Each named turn below is shown by a few rows before and after it. Which turns, in which order, take the first row of each later pair to the second? The first pair is answered.
Y:
[ 14  -4 -13 -13  26 -18  19   4]  ->  [  6   9 -15  -5  32 -13  22  -4]
[ -8   8 -21   3   0  12  11 -10]  ->  [ -7 -12 -21   5  -5   9   6 -11]
[-17   9  26 -13  18  -6  -2  15]  ->  [-26   2  25  -4  20  -4  -5   9]
K:
[ 3 -6 15 -8 10 -2 -3  8]  ->  [19  0 11 -1 -1 -1  1  5]
[  9  14  23 -47 -17   0 -31  31]  ->  [ 31  12   0 -48 -29   1 -21  28]
[-22 -27  19 -28  16  -3 -15  29]  ->  [ 22  -5  39   4 -21  -5 -24  26]
M:
[-14   8 -12 -23  -7  12  -7   7]  ->  [ -5 -24 -24   4  -4   3   0  -5]
[  6 -27  13  -1  10 -10  -3   5]  ->  [ -4  10   8 -26   8   4  -4  12]
[ 3 11  1 11 26 -6 23  1]  ->  [  4   4  18  13  23 -11  14   7]
[-9 29 22 16 11 -2 -1  0]  ->  [ -7  26  -4  26  13   3  11 -11]
Then:
Each pair is 2 to 3 turns apart.
[-13 -12   0  16  25   3  16  -5]  ->  [-9 21 22 12 12  9  1  4] -> K M
[  5 -12  -7  -1  -1  -4  -6   5]  ->  [ 12  -1 -11  -3   0  -6  -2   6] -> Y M
[ -8  -1  34  29  22 -11  -4  -2]  ->  [-10   9 -11  31  25   2  16 -20] -> M M
[  1 -14 -28 -25  -9  15   3   0]  ->  [-26  14   8 -24   7  16 -11   4] -> Y K
[ -6 -14  20  -1  18 -20   7   8]  ->  [ 23   4  17   3   3 -19   8  12] -> Y K
[ 55   0  10   8  -7 -22  13  14]  ->  [  7  33   6 -24  37 -13  22  16] -> K M Y
[ -2  19  12 -46  15 -11   6  12]  ->  [ -2 -45 -11  -2  17 -22  14 -12] -> Y M Y
[ -9 -27   3  11 -11  15 -12  12]  ->  [ 17  -8   4  -6 -18  13  -6  25] -> K Y
[ 12 -27  -2 -12  28 -22  19  17]  ->  [ 13  30 -23 -16  17  -1  27   7] -> M K M
[-22 -19 -12  35 -26  21 -17 -19]  ->  [ 11 -10 -21  17 -50  21 -14  -8] -> M K
[ 12   8  13 -11 -33  13 -22  13]  ->  [  3   9 -28  22 -20  20   2 -16] -> Y M
[ -7 -10  30  14  14 -11  -6  -7]  ->  [  5 -10 -23   6  12  -5  18 -19] -> Y M M
[ -9   5  28   6  -2   3 -21  -1]  ->  [-18 -14  13   5  -6  11 -23  -7] -> M Y M
[  4   7 -26 -32  -5  10   6   3]  ->  [-27  26   6  -7   6  15  -7  -5] -> Y K
[ 26   8 -19 -17 -28  15  16   0]  ->  [-13 -40 -15 -14   7   6  19  -6] -> K M
[-20   7  -5  12  18   7  13 -26]  ->  [-28 -18  23   3   8   4  -7 -15] -> M M Y
[ 33  29   2  26 -16   5  10  -6]  ->  [ 11  43   2  21 -17  18   0 -10] -> Y M M
[-30  23  28   8  25  -6   6  -4]  ->  [  7  11  31 -33   9 -20   5  22] -> Y Y Y
[ -1 -41 -34  -2  27  -8  29  -6]  ->  [ 43  25  29 -14  -4 -14   8  29] -> M Y K
[-10 -12  18 -26   7  -1  -3  12]  ->  [-25  -6  26   2   4   7  -9   1] -> M K Y
[  3 -21  13 -26   8 -22   0  17]  ->  [  9   2 -20 -24  16 -14  23   6] -> M M Y
[ 38  37   5  29  10 -17  17  -6]  ->  [ 11  41  37  26  10 -11  -6  -1] -> M Y M
[ 29  29 -24   6 -34   5   8 -11]  ->  [-38  11 -25  16  15   9  11 -28] -> K K M
[ 14 -28  25   5   1  -5  -5   8]  ->  [-25  21   6   0   9  24  -4  -7] -> M Y
[ 10  24   3  14 -12  -2  -5 -20]  ->  [  1   1  15  10 -20  -2 -21 -15] -> Y M Y
[ 20 -17   0  10   2  -3   5  -2]  ->  [ -9  15  10 -13  13   8  -2   6] -> K K M
[ -4   8 -25  -9   5  -2  12   2]  ->  [ 6 26  9 13 -9 -5 -4  6] -> K K
[-2 -1 14 16  0  0 -6 -4]  ->  [  4 -16  -6  10  -7   2  -1  -4] -> M M Y
[ -4 -22  30  49   7 -16  -5 -14]  ->  [ 52   1 -15 -14 -29  -9  12   6] -> K M K
[  5  33 -24 -38 -33  27 -16  -5]  ->  [-27  37 -15  -2 -23  35 -22 -23] -> Y K K
[ 26  39 -20 -28  -4   4  30  11]  ->  [  2 -22  -3 -30  38 -24  31  16] -> M K Y
[-23 -20  -4 -20  -6  10 -14   2]  ->  [-17  -6  18   0 -13   9 -24   1] -> M K
[20 33 -7 -5 -3  8 16 -2]  ->  [ 28 -26  -7  -8 -16  -1   5   3] -> Y Y Y
[  6 -45   9  10 -10  -4  -9   1]  ->  [-13   5  -1 -39  18   4   2  16] -> Y M K
[ 11 -13   1   3 -34  -2  -3   7]  ->  [  2   6 -12 -28 -12   0  10  14] -> K Y
[ 32 -39 -13  -1 -13  -1  -5   5]  ->  [ 14   6  26 -32  11   0 -12  27] -> K Y K
[-35  27   8  47   1   5  -3 -26]  ->  [-34  19  31 -20 -25   9 -34  11] -> Y M
[ 14 -14  -1 -26  -6 -11  -6  21]  ->  [-14   0   9 -29   7  -5 -10  19] -> M K
[ -2 -21 -22 -26  51 -27  15  19]  ->  [ 18  37  39   8  30 -27  -6  27] -> M Y K
[-12  17  16 -16   4   5 -11   7]  ->  [  1 -25  15  14   7  -9  -6  -4] -> M M
[ 26  10 -18   2   8   8  11 -27]  ->  [ 23  26  17 -18   2   6 -11  -7] -> M M
[-23 -10  18  35 -10  13 -11 -17]  ->  [ 27 -16 -25   1 -33  12   6  -8] -> K M K
[-15 -24  -2 -18  26  -7  12   7]  ->  [ -7 -15  -6  -3  34 -10  22   2] -> Y Y M
[  4 -24  30  22 -34   2 -19   0]  ->  [-34 -26   9 -35  -4  10 -15   8] -> K K M
[21 17 17 21 11 -7  3  4]  ->  [ 14  18 -19   1  20   1  17   0] -> M K
[ -1 -52   7  14   2 -11  -4   2]  ->  [ 13   1 -18 -44   8  -5  17  17] -> Y K M
[ 15 -13  -9  16 -18   6   1   0]  ->  [  5  19  13   6 -16  12  -5  10] -> M Y
[-21  -6 -22  26  -2   8  -7 -17]  ->  [-14  -4 -12  34  -7   8 -12 -17] -> K K
[ -5  -6  -6 -18  -1  -9  20   9]  ->  [-25   1  13   9   1  -4  11   1] -> Y K Y
[ 27 -34 -10  45 -37   0   9  -8]  ->  [-42  25 -32 -30  -1  31  12   0] -> M M K
[ 13  52 -23  -7 -32  21   1  -4]  ->  [-26 -43  34 -15   8 -12 -21  17] -> M K M
[-32  15 -35 -29 -23  43 -26 -12]  ->  [-20 -55 -23   9 -26  19 -34 -18] -> Y M
[ -4 -12  -9  31  -1  -4  -1   0]  ->  [-13 -13  -4  27   8  -3  -3   1] -> K K
[ 28 -17 -11  -6  -8 -13   2  -3]  ->  [ 25  19  -3  13   5 -12  12  -8] -> Y M Y
[ 50   6 -19  -3 -20  -6  18   5]  ->  [ 48  21  -2 -17 -21  -5   8  16] -> M M
[-11 -12  32  29  18 -11  -9  -8]  ->  [ 37 -33   8   9  -7 -20   3   3] -> Y K
[-21 -47  32  42  -1 -16 -22   6]  ->  [  9 -50   6 -36   4 -27  -5  37] -> Y K K
[-11 -13 -14 -11  17   1   7   0]  ->  [-14  20  -5   0  11  10   0  -5] -> K M
[ 24  15  -4  40 -12  -6   1 -15]  ->  [-19 -39   9  -7  18 -14 -11   3] -> K K Y
[-13  12 -22 -11  -1  -6  17 -21]  ->  [ -7 -16 -22 -16  -9 -14  11 -15] -> Y Y
[ 36  -3  21  10   7 -15   0  13]  ->  [ 5 32 21 19 16  1 -2  1] -> Y Y M
[-12  29 -22  -8   0  15  10 -12]  ->  [ -5 -32 -24 -10 -13   4  -1  -8] -> Y Y
[ -3  20 -20  -5   2  13  11  -5]  ->  [-28 -10  -3   6   7   9  -4  -8] -> K Y
